Each path below is one point turned by a fixed rotation once a step. After each direction that follows a path, write how fast that rotation turns it, in degrees each step (0 if it stays still).
Each turn is a multiple of 5 degrees from 10 to 175, or 0.
Each row of a path follows its step; steps can be skipped.

step 1: [ 12  -3 -12  17  -9   2 -14  18 -22   2 -15  25  26   1   8   2  -2  10
  23 -43   1 -27   8  -7   2  -3   3 -22 -12 -17   5  20  18  -2 -27]
step 4: [  4   7   6  -6   0 -26 -31  22   5 -33  34 -10  -4   4  -5 -14  11  -2
 -23  -9   1   7  10  31   8 -22   3 -10  -4  -7 -28 -25  -1  15  -5]
step 7: [ 30 -11   1   3 -10  -8 -18   1   4  -6   5  -6 -12 -19  25  26  11  -3
   9 -28 -19 -12 -11 -13  10  21  12  13 -40 -16  30   0  11 -12  -8]
step 8: [ 10  23   4  -7 -22 -30  -4   5  -6 -10  17  24  -7 -20 -11  -2   4 -20
  -2  17  16 -16  -3  11  16  10  -4 -32 -35  21   4 -19   4 -13 -23]
step 9: [ 23   2 -25   2   0 -37 -17  -4  10   1   8  11  21  -1   3  -4  23  -3
   9  -7  28   6  20 -30  17  10   4 -15  27   0  -5  21 -17 -21  -9]
step 11: [ 11 -18  -4  -7  -9  16   0   2  -5 -31   1  -7  28   3 -18  25  25   7
  14 -30  12  24 -32   7  -2  17  24  18  -9  -7  -7 -17 -15  -3  -2]
step 12: [-23   4 -20  -8 -13   5 -21  28 -13  -7  10  10  12  -7   3  -2   2  16
  -1 -15  39 -28 -13  32 -11   3   2 -10  -5   1  23 -16  13  25 -17]
step 14: [  1   0  12  12  16 -16  -7   6  26 -20   2  17 -46 -28 -13  -5   9  12
  35  19  16 -20 -22  -5   7  -5  -9   2 -11  12 -13  -1  -5   0  -7]
step 18: [ -5  19 -12  -9 -23   1   0   0  16 -14   7  -1 -15   9   3  11  32  39
  16  -5  -4 -51 -14   4   5   2   4   8 -20 -12  20  19  -3   7   8]
step 19: [ 10  18  19 -33 -25   2  -6  -9 -20   5  23  14 -20  -2  -6  10  16 -16
   7  -7   8  -3   1 -11   1  44  13 -10 -17 -24 -11 -15 -21  17  -4]
step 20: [ -4   8 -20 -13   9  -2  -1  19  29   7   0  15   5 -34  -3  -1   2  -2
  19  10  23  -1 -16 -16  17  16  -8 -45  19   4  10 -10 -25  18   2]
Directions:
[ -2   8   5  -6   1  -4  -9 -18   4  -2  -1  -8  11  -3  -3   2   1  -2
   1   7  -7  -9   0  -6   3   2   2  -2   0  -2   5  -4   7  -1   2]
35
[ -1  11  -1   6   4   4  -5   6   9  -5   0   3  -1   0  -6  -2  -1  -1
  -6   1   5   1  11 -12   2   8   1   2  -5   2 -11   0  -1   5  10]
70
[  0  10  -6  -3  -3   0   3  -8 -10 -10   3   8  -1   7  -5  -3   3   0
  -4  -9  -1   5  -3  -3  -5  -4  -1  -7  -9   0  -2  -2   6   8 -10]
100
[  7   8  10   2 -12   3  -3   6  -1   3   3   1   2   0  -5  -6  -3  -9
  -6  -7   4   1 -12   2  12  -3   3   2   5  -3   3  -3   3   3   5]
95
[ -7  -2  -9 -10   0  -7  -6   9   1   2  -1   1   2  -2  -5   2  -5  -3
  -3  -1  -4  12   1  -1   1   0  -5   2  -8   3  13 -11   1  -2   7]
85
[  9  -1  -8   8  -2  -5 -14  -1   3  -3   3   0   5  -7   2  -3   3  -5
  -2   1   6   3  -3   9  -8   2   6   6  -7   4  -3   3   5  -9  -6]
10
[  4  -4  -4  -3 -13  -2   3  -3   1  -8 -11   2  -6  -2   9   1  -2  -1
   1   6  -4   0  -7  -5  -4   5   2  13   0  -4  -7  -9  -1   7   2]
90

step 0: [ 20   4   7 -24  44  11  10  -8   1 -12 -12  29  16   3  15  45  28 -34
   3   4   0  -4  -2  12   2   1  12  24  -6   0  18  -6   1 -10  -4]
step 1: [ 12   9  11 -19   5  10   1  28 -28 -11  27  19 -13   9  27   2  -9   1
  33   1  22   0  -9   1  14  15 -28  11 -18  35   7   7  -1  27 -16]
step 4: [ 19  12  29  11   8  16  15  -6   0 -14  30  36  12   0  26  17 -10 -10
  -2 -13 -14  19  -5  25  -5  11 -33   9   2   3   6   7   9  34 -17]
step 8: [ 13  14   4   6  16  -8 -11   0 -15 -26  11  28  14  -8 -14  28  14 -19
   0  12  25  18 -14  13 -18  10   6  -2   9   3  31 -17 -29  -6 -40]
step 9: [ 38  28 -14 -18   0  14  -3  -6  -9  -3  13  20  27   5  20  15 -30  16
  17   1  28   1  -7   4   1  28  -5  12  -4  21 -31  -7  16   1  -6]
step 14: [ -7  14  34  -8  -6  11  -7  -3 -15 -27  35   5 -12   0   8  14 -30   4
 -12  33  23  12  -2  -2 -16  12 -22  27 -12   3 -13  16  -7  10 -28]
step 16: [  6  -6  19   2  27  10 -27 -15  -1 -25   9  21  30  34 -12  12  19 -15
 -11   7  29   5 -24 -11  18   7   7  -9   2  19 -14  13 -23 -18 -16]
step 17: [ 17  21  -5 -10  -9  -3   3 -10  24 -13  27  29 -15   9  30   5 -48  -7
   7  -6  17  28  -9  16   0   0  -8  -1   2   3 -15  28 -14  -1 -20]
step 18: [ -3  12  -2 -19  16 -14 -33  -8   5 -11   0 -17   3 -11  -8  40 -14  -4
   0  14  11 -32 -24  32 -15  22  13  16   7 -10  -1   3 -24  -3 -30]
step 19: [  8 -10  14 -27   5  16 -20  -1  -4  15  28   2  10  49   5  19  -2   5
  -2  31   2   9  -3  10  11   9   8   2  -7  30 -45  -1   6  -4  -7]
step 20: [ 10  -9  48  11   0   8 -13 -26  36  -3   5  14 -10   7  12   3 -20  -3
  19  10  -1  -6 -17  14  10   6 -15 -15   8  -7   4  41 -34   7  -8]
Directions:
[ 5 -1  8 10 -6 12  4 -9  4  0 -1  1  4  4 -3 -4 -1 -7 -1 -6  0  2 -4  1
  0 -9 12 -7  6  6  7 -6 -3  0 -4]
85
[-11  -1   4   0  -6  -1   3   7   3  -3   7   3  -6  -3  -3  -2  -5 -10
   8   4   2   9   2   0   5  -5 -14  -7   5  -4   2  -2  -7   2  -5]
115
[  2   7   2   3  -7   2   4  -6  -6   5  -4   7  -8  -7  -6  -1 -12   3
   1   0  -5   1  -7   7   9   7  -5   2   0  10   1   8   4   0   8]
135
[ -5  -4   6  -6   5  -2   1   2   7   5  -2   3  -9  -5   3  -5   7  -6
   8 -10  -5   0   0  -5   4   7   7   4  -6   3   7  -6  12   6  -2]
10
[  1   0  -6   5   5 -14  -2  -5   1   4  -5   6   3  -2  -2  -7   5  -1
  -5 -11   2  16  -5  -1  -1   3   0  -6   2  -2  -4   9  -5   2  -5]
80

step 0: [ 39 -22   1 -11  16 -14  28   6  23  23 -20   5   5 -12  11  -2 -11   0
  -5  -6   3   5  48  18  12  14   0   1  10 -22  -4  -2   1   1  12]
step 1: [  7  -8   5  36  21  22   1  -2 -22  -5  -6  -2  19 -24  37  -4  10   5
 -17  -9 -13 -14 -21  -3   5   2   0   5 -24  14 -23 -28 -14  -7  14]
step 2: [ 11  11 -22 -13  28  -2   8  -7   7  13  -4   2  -6 -16  15  -9  11   1
  26  24  14  -3  28  -7  11 -18   6  36 -25  -9  24  25  -2   6  17]
step 4: [ -4  22  -8  24   4  -6  18   6   2   4  10  -1  10  -7  30  30   4 -18
  11 -10   5  -1 -11  16  -6 -11   3  32 -45  20   1  22   8 -13 -16]
step 6: [ 25   2 -12  12 -22  22  14  16  25 -20   1 -10  17 -11  17  36 -24  -2
   2 -31  12  -4  -3  -8  -2  24  15  18  -4 -10  -8 -18  12  -7  -3]
step 10: [ 20   3 -18  -8  21  13 -10  24   7  22  -7  -4 -28 -24  36  -7   9  -1
  20  23 -14   4   6  22  10 -20   6   0 -11  -2  10  23  12   6  20]
step 12: [ 16  19 -36  11  -1 -18   4   0   9  16   0   1   6   3  27  22  16   3
  35  -6 -25   3  -1  -4 -22  -7   8  11 -21  31   6  -2  16 -21  -7]
step 13: [-22  -5 -11  -5   4   0 -12  -3  22 -20   8 -20 -40 -35  17  14 -26 -10
 -26  12  -5  16   6   1 -19  -1  25   6  -6 -10   3   5   8  16   6]
step 14: [ 28   1 -22 -12 -15 -14  -2   4   5 -15   7 -11  15   7   1  25  -1 -13
  10 -33  15 -22  -2   2  14  45  10  12 -23  18  -2  -8  19   2   5]
step 17: [ 26  -5 -27 -25  24  -5  14  -3 -15  14 -18 -17  19 -17   1 -14  -6  34
  17 -17  11  14   4   7  -2  26 -10  30  -3   7  14  -1  -8   3   8]
step 19: [ -3  -9 -10  21  18 -18  10 -19 -12   7  13 -18  -5   7  14   6   5   9
  -9 -11  20   6   6 -11 -17   9 -15  32 -39  -4   1  23  16  29  25]
Directions:
[  1   0  -2   1  -6   5 -12   9  -3   0   4   5   3   3   1  -1   7  -3
   8  -2 -16 -11   0  -2   3   4   0  -7  -4   4  -2  -5   5   2   8]
170
[ 2 -7 -7 -3  1 -7  2 -5  1  0 -4  1  3  4 -3 -9 10 -9 10 -1  2 -7  0 -2
 -6  4 -8 12 -2  3  0  8  4 -2 -7]
145
[ -6  -6 -12  -6   3   3  -1  -2  -7  -4  -1   4  -4   6  -2  -6   0  -5
 -12   4  -2  11  -8  -1  -1   2  -3   2   0   7  -7 -11  -3  -3   6]
175
[  0  -8  -7   5 -13  -3   8  -4   1  -4  -2   3  12  -3   1   6   0   5
   3   5  -4   0   0   9  -1  -6   2   2  14   6  -5   0   1   2   4]
125
[  0   1 -10  -7  -1  10  -9   9   2  -8  -5   2  -3  -3   0  -4  -6   4
   9   3  10  -1  -6   5   0   5   4   5   7  -7   6  -1   1   9  -4]
100

step 1: [ -5  12 -10  -6  -2  10  20 -11  20  13 -22   5   7  10 -34 -24   3  37
  -8  -4 -18  35  17  21   0 -29   6  -5  -6   6 -14  13 -13   5   1]
step 2: [-14   0   8  19   0  11  -1  12 -11  11  22 -11  38  20 -10 -13   0 -16
  -6  -5  -2  17  -2  40  -6 -11 -17  19  10  36   2  14  -6 -20  -4]
step 4: [  5  -4 -19  -9  -1  -2 -13   4  -5  20   6  28   8  27  -7  -8 -29   7
   7 -10  -1  21  16  34 -10 -22 -32   9 -13  -8 -13   8 -32   5  -7]
step 5: [  2   0 -10  -9 -13   0 -16 -16 -15 -16  -1 -38  17   0  -8 -15  -6   4
  11 -35 -13  15   6  21   0 -17 -23 -13  10  30  19 -21  -4  -9  14]
step 6: [ -5  18  -4   0  16  -3  14   2  -9  24 -25   0 -23  26 -15  17  -4   5
  10 -22 -11  12  -8  41   9 -25  10 -11 -30  15  14   8 -14  -2  -9]
step 8: [-14 -18   4   1 -16 -14  16  -3  -3  21 -14  -1  14   2  18 -14  14  -1
  36 -26  -1   4  -5  19 -17 -17  -8 -19 -19  18   6 -31 -16 -26 -17]
step 11: [-12  -1 -13   1 -15  14  14  -7 -10  35 -13 -13  23   4  -1   6  28 -27
 -15 -10 -16  33  -5  27   6 -23  17 -23  -9  17 -11   2  -9   2  -4]
step 15: [-17  17 -32  -9   0   7  13 -24   4 -15 -31  -5   7  33 -25  13  -8   1
  -8 -14  -7  -6   7  31  -6   2 -30 -13   6  -4  15  -1 -21  -8   4]
step 18: [ 10   0  -2 -24   7   8  31 -19  17  35  -7   4   2  37  10  -6  -4  36
  15 -12  -6  -8  22  19  -4  -4 -13 -16  -4   9  15   1  -8  -9  -8]
step 19: [  3  -1  -9 -11 -24   2  -1 -12  15   1  10   8  12   4  -7 -25   8  -5
  15  25 -11  44 -19  36   0 -10 -26   0  -6  31  -1  -8 -22   4  -5]
step 20: [-20   3 -18  11  14  -1  25  -2  -1  12   6 -25  13   5  -9 -21  12   5
 -23 -28  12   5  -1  26   0   5  -9 -31  -7  16  29  -9 -22 -18 -15]
Directions:
[  0   6  -3   1  10   2   2   3   8   4  -7  -1  -4 -14   4   1 -15  -1
  -8   3  -2   0   4   9  -1   4   5   0   2   0  -5  -9  -4  -3  -2]
130
[ -2  -5   6   0   5  -1   8   3   1   1 -11  -5  -9   5  -6  -2  -4  -4
   0   4  -1  -5   8   1   5   7  -5  -6  -9  -9   7  10  -3   7   3]
125
[  0  -4  -3   1  -3   2   9  -7   5   7   1   1  -4  -4   1   4  -5   2
   8  -6  -4   2  -4  -2   8 -10   6  -2  -5  -3 -11   9   6   6 -12]
145
[  2   0  -3   5   6  -4   2  -6  -9  -2   5   6  -8   4  -3   8   0   1
  -9   6  -2  -7   0  -2   0  -7   6 -17  -2   3   3  -1   2 -10  -1]
125
[  2   2   5  -6  -2  -5  -3  -3  -6  11 -15   9   6  -1  -1   3   5   9
   0  -2   5   5   5  -1  -3   3  13  -4  -5   2   3  -4   2   6   1]
145
[  7  -2  12  -1   9   7  -6   2  -6  -1   7   0  -8  -4 -10  -2  -1   0
   8 -10   9  10   0   4  -1  -1  -2  -5  -4  -2  -4  -4  -1  -5  -2]
20
